128 stands for zero in the data rows.
Some points:
085;105;112;137;126;092;160;158;106;190;192;065;143;137;045;144;165;143;099;125;062;151;176;077;165;171;096;091;072;094;099;096
095;147;110;164;162;123;116;144;125;071;190;140;175;129;187;069;123;083;172;216;068;089;111;053;073;190;173;162;136;066;104;153
112;153;145;107;096;092;166;180;106;055;154;080;154;109;182;059;059;070;136;065;171;143;053;093;121;133;140;033;174;180;137;176
089;102;126;131;121;136;101;076;183;123;077;074;158;187;154;165;134;065;143;072;138;221;212;159;193;190;164;097;198;109;188;138
130;164;171;063;043;139;114;131;108;153;133;159;097;127;166;160;122;084;075;145;136;047;219;138;115;121;152;180;062;134;073;201
134;073;124;130;078;111;035;125;073;135;157;049;111;136;161;138;145;029;124;163;180;235;151;106;144;140;109;209;115;130;049;150
116;171;159;177;138;190;135;104;135;116;092;172;168;207;132;144;148;129;106;114;173;179;127;161;163;123;059;096;122;127;125;135
096;121;173;182;140;112;091;071;109;153;092;141;073;060;094;128;149;084;107;098;140;061;098;239;136;156;166;149;154;112;097;163
169;151;179;224;093;174;078;190;102;114;126;101;148;123;110;205;132;070;108;127;098;090;151;165;181;135;135;100;132;118;168;159
112;118;078;034;079;095;087;140;110;085;152;072;195;120;144;083;087;134;135;086;133;036;120;099;110;110;073;082;203;136;179;132
227;102;126;119;176;120;176;108;142;095;112;146;137;120;145;167;134;095;010;160;210;141;125;086;171;104;175;104;224;088;066;057
214;093;138;164;050;145;119;093;100;091;136;052;153;097;101;128;161;109;055;089;115;196;129;119;103;166;083;170;117;132;104;129
148;062;087;129;092;120;078;095;026;142;198;110;186;119;193;208;168;129;092;129;164;147;062;188;175;116;142;157;089;167;193;129
077;118;100;034;118;204;163;145;104;070;107;073;180;141;096;087;118;133;207;108;164;098;190;163;208;101;127;150;171;108;094;220
055;080;141;129;148;131;111;136;178;080;142;119;099;096;137;116;115;163;064;116;128;146;067;119;109;181;185;129;109;055;084;175
136;114;166;041;091;105;087;201;217;187;165;127;091;117;085;166;112;117;146;171;189;189;139;212;120;162;115;163;125;141;106;178
150;165;156;100;185;167;124;110;126;088;114;171;147;127;160;090;138;148;134;124;115;129;148;060;090;192;202;095;094;095;120;153
125;150;186;153;066;126;151;034;111;099;141;163;139;181;140;118;143;170;113;239;162;118;160;116;133;060;123;151;120;175;091;188
122;183;082;078;145;181;110;116;100;119;113;126;136;084;159;079;121;148;176;160;076;141;090;138;152;090;137;170;074;053;207;109
146;119;102;122;088;093;114;141;131;089;110;054;128;119;141;102;117;060;128;096;102;042;140;126;100;032;114;010;237;139;135;084
067;102;118;056;124;076;163;162;097;044;067;063;174;160;204;121;094;160;187;097;172;133;215;107;151;082;132;132;168;181;087;209
074;162;139;156;109;129;157;094;143;068;117;158;180;078;068;131;077;099;155;129;156;132;101;129;128;193;141;158;083;116;122;142
199;176;159;135;115;088;075;132;155;172;091;120;124;132;147;092;081;194;210;140;086;103;061;054;190;129;168;127;121;103;156;090
131;119;128;139;139;136;137;096;179;148;182;150;187;127;103;117;186;120;187;143;127;086;122;096;134;108;100;131;112;147;160;088
118;159;130;131;137;067;131;116;171;050;128;159;099;237;099;089;135;122;157;115;076;100;145;179;164;115;091;135;022;206;066;144
232;113;099;134;158;064;140;095;140;174;082;150;209;086;130;098;164;132;097;051;143;128;122;136;102;177;119;131;100;118;108;173
123;135;119;127;161;206;046;132;049;148;115;207;126;114;119;152;111;175;139;113;147;125;020;163;160;169;126;084;097;152;081;139
181;174;128;157;126;206;141;103;092;166;082;126;115;103;142;144;116;100;159;129;072;207;127;147;096;087;171;127;125;057;073;153
092;132;129;176;162;166;138;150;144;178;161;167;166;159;178;213;125;114;165;069;144;152;133;114;074;126;097;184;153;095;084;063
169;117;158;098;166;114;194;112;196;094;197;175;064;073;139;182;064;114;124;181;166;073;177;120;245;135;134;071;209;111;068;144
078;187;216;119;160;080;099;151;104;081;093;099;105;112;148;149;133;186;092;180;218;160;109;133;072;161;107;061;136;088;152;134
155;137;164;213;161;167;076;126;108;129;154;188;164;117;128;091;158;191;111;050;100;129;144;105;085;046;138;118;136;121;086;171
077;111;112;116;163;145;114;109;177;200;121;071;114;103;126;226;109;121;085;160;084;135;161;081;110;016;121;108;049;174;197;155
077;102;184;179;179;097;104;153;089;073;105;212;164;139;152;117;126;115;112;082;032;162;167;136;191;097;096;110;098;135;131;141
082;182;037;132;116;139;084;115;169;202;112;143;166;155;141;147;080;109;136;150;103;082;145;120;107;165;097;104;117;142;152;094
140;167;117;211;156;138;140;086;094;134;134;131;141;117;121;146;057;102;124;122;051;191;124;157;112;142;142;149;171;221;141;140
166;097;136;107;086;174;134;174;158;074;095;127;061;196;122;141;119;113;153;116;148;088;119;079;126;097;192;115;073;139;138;203
097;160;219;157;102;159;105;113;080;091;084;178;072;151;109;147;117;123;120;076;105;185;053;089;139;091;157;153;118;055;118;085
171;173;119;125;159;067;184;122;081;154;051;117;111;178;148;141;213;193;147;155;038;064;072;146;141;132;089;152;143;062;132;111
087;070;121;155;155;097;163;065;117;120;055;132;104;069;133;118;137;093;147;103;176;058;115;124;125;138;061;093;075;148;141;061
179;147;091;069;219;080;110;126;097;068;138;192;156;161;139;136;121;056;000;117;138;136;183;110;226;086;192;164;222;169;138;018
153;126;127;071;117;123;170;104;142;208;166;109;112;114;179;031;074;054;149;072;156;106;117;089;149;046;083;072;149;119;189;143
142;138;107;191;191;198;077;090;122;113;140;107;073;210;126;074;098;147;090;100;163;154;140;154;073;113;183;183;116;136;193;155
116;147;153;139;117;118;087;140;130;224;165;000;126;152;110;114;124;185;101;123;161;113;125;084;144;136;055;157;085;132;140;058
169;067;189;095;136;130;154;107;101;189;092;186;123;153;140;071;118;100;193;194;121;146;086;115;055;096;092;111;145;154;174;077
082;107;131;102;144;128;051;121;075;141;202;034;171;178;115;124;113;115;129;097;144;167;108;167;159;183;156;184;098;163;100;092
037;102;070;169;065;136;172;134;212;164;086;155;100;090;193;123;188;157;085;086;146;109;092;144;126;167;148;159;141;159;144;085
142;150;148;164;139;159;150;152;165;108;101;150;077;106;070;129;119;141;210;160;184;052;181;090;120;097;143;182;112;165;072;102
185;105;168;135;097;180;115;119;169;117;114;099;106;171;076;152;093;191;128;146;117;111;134;126;140;140;131;128;152;189;079;190
148;095;097;132;137;189;132;157;108;056;125;154;118;118;118;106;135;168;174;159;096;122;053;114;118;106;101;080;064;074;122;080
136;122;182;114;145;121;109;085;135;151;114;120;111;100;155;074;150;154;110;117;068;174;130;173;135;120;172;085;116;155;071;104
147;112;092;111;146;161;162;173;060;104;079;154;089;175;048;120;147;153;140;103;146;088;199;130;130;168;101;177;187;162;112;135
193;121;099;112;113;136;106;171;142;180;177;191;077;132;143;184;096;200;166;153;085;149;131;081;163;199;117;149;180;176;148;213
102;090;080;137;084;137;148;122;048;182;150;025;142;108;089;128;107;128;114;196;119;119;139;121;137;175;136;085;127;145;095;058
130;093;105;178;135;037;128;090;112;119;078;166;112;105;088;183;124;160;148;139;167;108;145;083;085;172;164;100;063;114;184;077
085;187;165;099;153;119;197;105;129;096;149;135;098;139;074;116;139;102;127;105;157;173;126;184;074;177;101;138;145;084;181;155
149;071;179;130;127;125;086;128;144;129;095;204;183;146;163;110;055;151;119;067;149;164;174;192;095;162;137;135;103;093;155;089
121;123;122;086;080;087;185;211;134;091;191;120;128;109;107;204;078;165;106;173;133;146;141;173;099;086;100;173;052;144;096;129
085;112;054;160;073;149;117;071;152;095;142;058;172;157;176;120;140;168;184;027;134;157;200;141;142;148;144;137;226;123;123;145
115;118;100;220;146;047;114;121;131;160;108;139;099;133;153;076;070;139;135;204;168;125;158;210;083;122;059;129;150;113;179;105
157;208;140;166;088;074;184;133;131;127;201;148;180;165;107;147;102;075;133;024;157;122;063;168;155;058;130;036;190;158;074;139
074;157;152;131;136;103;122;104;059;226;172;139;050;163;166;147;168;128;126;092;144;063;148;093;124;101;108;128;136;120;119;127
123;063;083;174;146;048;112;157;174;110;078;117;109;027;113;113;125;147;136;119;147;119;166;118;113;118;085;134;132;026;150;128
063;173;211;152;123;183;184;151;171;135;142;099;204;138;172;151;129;161;076;186;155;119;143;142;153;184;188;121;144;160;159;121
150;120;172;110;196;103;109;167;140;133;170;147;111;130;199;169;170;114;150;065;087;117;098;138;087;155;088;149;118;132;131;145
146;099;039;180;125;189;109;153;109;172;138;157;161;116;121;145;141;100;109;188;122;099;171;158;104;124;148;059;077;126;164;168
175;053;114;097;048;119;209;160;133;135;163;102;067;116;138;101;128;179;114;151;132;172;150;166;193;150;132;146;084;156;069;091
085;097;113;140;033;124;088;122;154;121;132;210;124;172;105;135;128;135;115;167;073;111;131;079;109;067;049;116;142;127;183;141
129;077;101;116;224;117;142;049;204;107;242;157;146;114;062;143;129;130;053;126;143;139;095;083;180;051;170;105;234;079;138;121
134;128;116;034;126;124;121;062;167;131;103;177;148;193;113;168;112;167;097;169;090;087;157;101;074;172;117;118;124;141;060;195
097;158;170;127;195;177;177;210;163;161;084;126;185;096;096;053;145;079;058;144;098;119;048;061;112;158;098;196;129;168;101;181
170;145;081;093;164;167;148;110;151;049;183;163;075;075;179;135;034;078;038;122;157;138;155;108;149;086;154;130;205;109;064;053
122;093;118;118;088;061;118;197;195;156;141;077;137;125;078;146;169;096;112;110;103;108;147;133;159;162;141;156;062;127;153;017
179;106;135;119;106;161;217;192;150;113;155;157;084;228;137;107;123;123;148;143;142;061;111;190;086;144;179;150;083;077;168;171
151;228;127;136;181;180;111;149;161;058;192;117;091;123;177;094;255;134;131;175;164;139;136;124;097;166;060;078;112;131;135;170
093;086;116;075;087;087;103;116;076;186;198;084;167;095;084;137;185;122;146;136;133;153;138;096;095;150;112;125;108;127;127;103
149;098;122;115;125;063;220;127;090;130;186;065;106;106;053;158;108;194;190;158;124;133;165;126;122;136;209;155;085;167;152;157
107;210;114;122;045;098;106;110;157;169;082;163;109;048;077;047;140;151;107;100;154;151;164;080;132;150;123;143;111;126;206;100
147;185;178;081;150;133;090;175;130;126;057;183;117;114;078;084;147;149;177;127;175;207;053;171;098;093;165;116;114;127;085;102
131;106;113;145;115;125;112;142;132;153;043;088;075;153;107;143;201;123;166;177;078;085;044;117;134;126;169;156;165;121;159;109
080;124;106;087;133;182;118;120;131;122;056;167;104;045;133;144;170;138;176;146;064;115;058;073;067;121;120;111;135;202;173;075
093;180;008;132;157;072;104;171;097;183;068;144;076;124;111;100;152;144;139;193;117;140;105;133;145;083;158;128;143;100;117;134
154;164;134;097;104;125;143;090;119;116;211;058;122;065;111;168;154;162;107;082;078;192;156;224;080;145;104;177;129;128;151;080
155;100;218;123;196;169;115;178;088;149;085;131;174;094;129;117;150;113;160;131;092;127;113;189;102;082;143;147;153;124;191;147
141;125;050;155;154;162;209;105;151;161;056;147;120;160;183;138;124;066;177;150;132;154;105;097;143;117;065;130;095;125;144;130
There is one direction along which these points spread out most. Take the direction at right angles to it along which they spread out most. Then take the direction at right angles to both along which they spread out most. Go by this last direction. How far along it is each point below, from 0 to 99? The average is 50, and the first point in the table lies past the average. One standard deviation of the points above along it is 16.
131;119;128;139;139;136;137;096;179;148;182;150;187;127;103;117;186;120;187;143;127;086;122;096;134;108;100;131;112;147;160;088 -> 64
125;150;186;153;066;126;151;034;111;099;141;163;139;181;140;118;143;170;113;239;162;118;160;116;133;060;123;151;120;175;091;188 -> 24
147;112;092;111;146;161;162;173;060;104;079;154;089;175;048;120;147;153;140;103;146;088;199;130;130;168;101;177;187;162;112;135 -> 36
077;118;100;034;118;204;163;145;104;070;107;073;180;141;096;087;118;133;207;108;164;098;190;163;208;101;127;150;171;108;094;220 -> 27
131;106;113;145;115;125;112;142;132;153;043;088;075;153;107;143;201;123;166;177;078;085;044;117;134;126;169;156;165;121;159;109 -> 61
141;125;050;155;154;162;209;105;151;161;056;147;120;160;183;138;124;066;177;150;132;154;105;097;143;117;065;130;095;125;144;130 -> 62
087;070;121;155;155;097;163;065;117;120;055;132;104;069;133;118;137;093;147;103;176;058;115;124;125;138;061;093;075;148;141;061 -> 79
149;098;122;115;125;063;220;127;090;130;186;065;106;106;053;158;108;194;190;158;124;133;165;126;122;136;209;155;085;167;152;157 -> 34
074;157;152;131;136;103;122;104;059;226;172;139;050;163;166;147;168;128;126;092;144;063;148;093;124;101;108;128;136;120;119;127 -> 59
122;183;082;078;145;181;110;116;100;119;113;126;136;084;159;079;121;148;176;160;076;141;090;138;152;090;137;170;074;053;207;109 -> 60
166;097;136;107;086;174;134;174;158;074;095;127;061;196;122;141;119;113;153;116;148;088;119;079;126;097;192;115;073;139;138;203 -> 23
232;113;099;134;158;064;140;095;140;174;082;150;209;086;130;098;164;132;097;051;143;128;122;136;102;177;119;131;100;118;108;173 -> 57
055;080;141;129;148;131;111;136;178;080;142;119;099;096;137;116;115;163;064;116;128;146;067;119;109;181;185;129;109;055;084;175 -> 38
